X =
-0.191  -0.210   0.178  -0.079  -0.079   0.104   0.134   0.141  -0.029
 0.193   0.165  -0.173   0.107   0.114  -0.043  -0.065  -0.134   0.061
-0.021  -0.051  -0.020   0.141   0.150   0.201   0.180  -0.058   0.166
-0.189  -0.135   0.269  -0.169  -0.131   0.024   0.050   0.249  -0.103
 0.062   0.111   0.063  -0.194  -0.154  -0.222  -0.220   0.149  -0.213
 0.200   0.194  -0.160   0.092   0.091  -0.087  -0.101  -0.119   0.069
-0.185  -0.211   0.164  -0.072  -0.082   0.117   0.152   0.135  -0.025
 0.064   0.057  -0.086   0.229   0.205   0.105   0.069  -0.142   0.202
-0.022  -0.056  -0.020   0.145   0.145   0.194   0.182  -0.065   0.167
-0.020  -0.058  -0.027   0.149   0.144   0.203   0.186  -0.072   0.173
-0.019  -0.059  -0.023   0.149   0.140   0.204   0.188  -0.071   0.176
 0.066   0.116   0.062  -0.190  -0.155  -0.224  -0.218   0.147  -0.216
 0.196   0.175  -0.169   0.100   0.108  -0.053  -0.072  -0.130   0.063
-0.020  -0.055  -0.018   0.139   0.151   0.202   0.177  -0.059   0.163
 0.189   0.182  -0.162   0.105   0.091  -0.068  -0.089  -0.126   0.068
-0.050   0.000   0.170  -0.294  -0.241  -0.173  -0.146   0.246  -0.291
X[0, 0]	-0.191
X[3, 1]	-0.135
X[4]	[0.062, 0.111, 0.063, -0.194, -0.154, -0.222, -0.220, 0.149, -0.213]
X[13, 5]	0.202
X[12, 5]	-0.053
X[4, 4]	-0.154
X[:, 4]	[-0.079, 0.114, 0.150, -0.131, -0.154, 0.091, -0.082, 0.205, 0.145, 0.144, 0.140, -0.155, 0.108, 0.151, 0.091, -0.241]
X[6, 7]	0.135
X[11]	[0.066, 0.116, 0.062, -0.190, -0.155, -0.224, -0.218, 0.147, -0.216]
X[14, 2]	-0.162
X[4, 8]	-0.213
X[:, 8]	[-0.029, 0.061, 0.166, -0.103, -0.213, 0.069, -0.025, 0.202, 0.167, 0.173, 0.176, -0.216, 0.063, 0.163, 0.068, -0.291]
X[14, 6]	-0.089
X[2, 3]	0.141
X[5]	[0.200, 0.194, -0.160, 0.092, 0.091, -0.087, -0.101, -0.119, 0.069]
X[3, 5]	0.024
X[12, 0]	0.196
X[15, 8]	-0.291
X[:, 7]	[0.141, -0.134, -0.058, 0.249, 0.149, -0.119, 0.135, -0.142, -0.065, -0.072, -0.071, 0.147, -0.130, -0.059, -0.126, 0.246]
X[:, 0]	[-0.191, 0.193, -0.021, -0.189, 0.062, 0.200, -0.185, 0.064, -0.022, -0.020, -0.019, 0.066, 0.196, -0.020, 0.189, -0.050]
X[2]	[-0.021, -0.051, -0.020, 0.141, 0.150, 0.201, 0.180, -0.058, 0.166]
X[9, 8]	0.173
X[2, 6]	0.180
X[0, 6]	0.134
X[15, 6]	-0.146
X[15, 0]	-0.050
X[14, 7]	-0.126
X[9]	[-0.020, -0.058, -0.027, 0.149, 0.144, 0.203, 0.186, -0.072, 0.173]
X[0, 3]	-0.079
X[15, 1]	0.000
X[10, 6]	0.188
X[8, 5]	0.194
X[12, 8]	0.063

A =
[[ 0.171 -0.059  0.115  0.151  0.167 -0.024 -0.055  0.034 -0.222  0.115
   0.000  0.063 -0.002  0.169]
 [ 0.203 -0.095  0.136  0.086  0.066 -0.052 -0.043  0.102 -0.205  0.072
   0.088  0.079  0.010  0.223]]
A[0,0] -> 0.171
A[-1,-5] -> 0.072
A[1,-6] -> -0.205
A[-1,-8] -> -0.043
A[1,-2] -> 0.010
A[0] -> [0.171, -0.059, 0.115, 0.151, 0.167, -0.024, -0.055, 0.034, -0.222, 0.115, 0.000, 0.063, -0.002, 0.169]
A[-2,-3] -> 0.063
A[-1,3] -> 0.086
A[:, 5] -> [-0.024, -0.052]
A[1,-12] -> 0.136
A[0,1] -> -0.059
A[-2,6] -> -0.055
A[1] -> [0.203, -0.095, 0.136, 0.086, 0.066, -0.052, -0.043, 0.102, -0.205, 0.072, 0.088, 0.079, 0.010, 0.223]
A[:, 2] -> [0.115, 0.136]
A[-1,-10] -> 0.066
A[0,-10] -> 0.167
A[-1,-7] -> 0.102

data =
array([[-0.138, -0.227,  0.045, -0.201, -0.068],
       [-0.175, -0.258,  0.015, -0.165, -0.063],
       [ 0.095,  0.185, -0.107,  0.090, -0.021],
       [ 0.129,  0.113,  0.085, -0.188, -0.061],
       [ 0.089,  0.156, -0.074,  0.039, -0.028],
       [-0.207, -0.197, -0.157,  0.083, -0.027]])
data[0,0]	-0.138
data[1,2]	0.015
data[1,4]	-0.063
data[4,4]	-0.028
data[3,3]	-0.188
data[4,0]	0.089
data[0,2]	0.045
data[3,0]	0.129
data[3]	[0.129, 0.113, 0.085, -0.188, -0.061]
data[1,3]	-0.165
data[2]	[0.095, 0.185, -0.107, 0.090, -0.021]
data[0,1]	-0.227
data[0]	[-0.138, -0.227, 0.045, -0.201, -0.068]
data[1]	[-0.175, -0.258, 0.015, -0.165, -0.063]
data[4,2]	-0.074
data[3,2]	0.085
data[:, 3]	[-0.201, -0.165, 0.090, -0.188, 0.039, 0.083]
data[3,1]	0.113
data[5,0]	-0.207
data[5,3]	0.083
data[:, 1]	[-0.227, -0.258, 0.185, 0.113, 0.156, -0.197]
data[1,1]	-0.258
data[2,2]	-0.107
data[3,4]	-0.061
data[:, 2]	[0.045, 0.015, -0.107, 0.085, -0.074, -0.157]
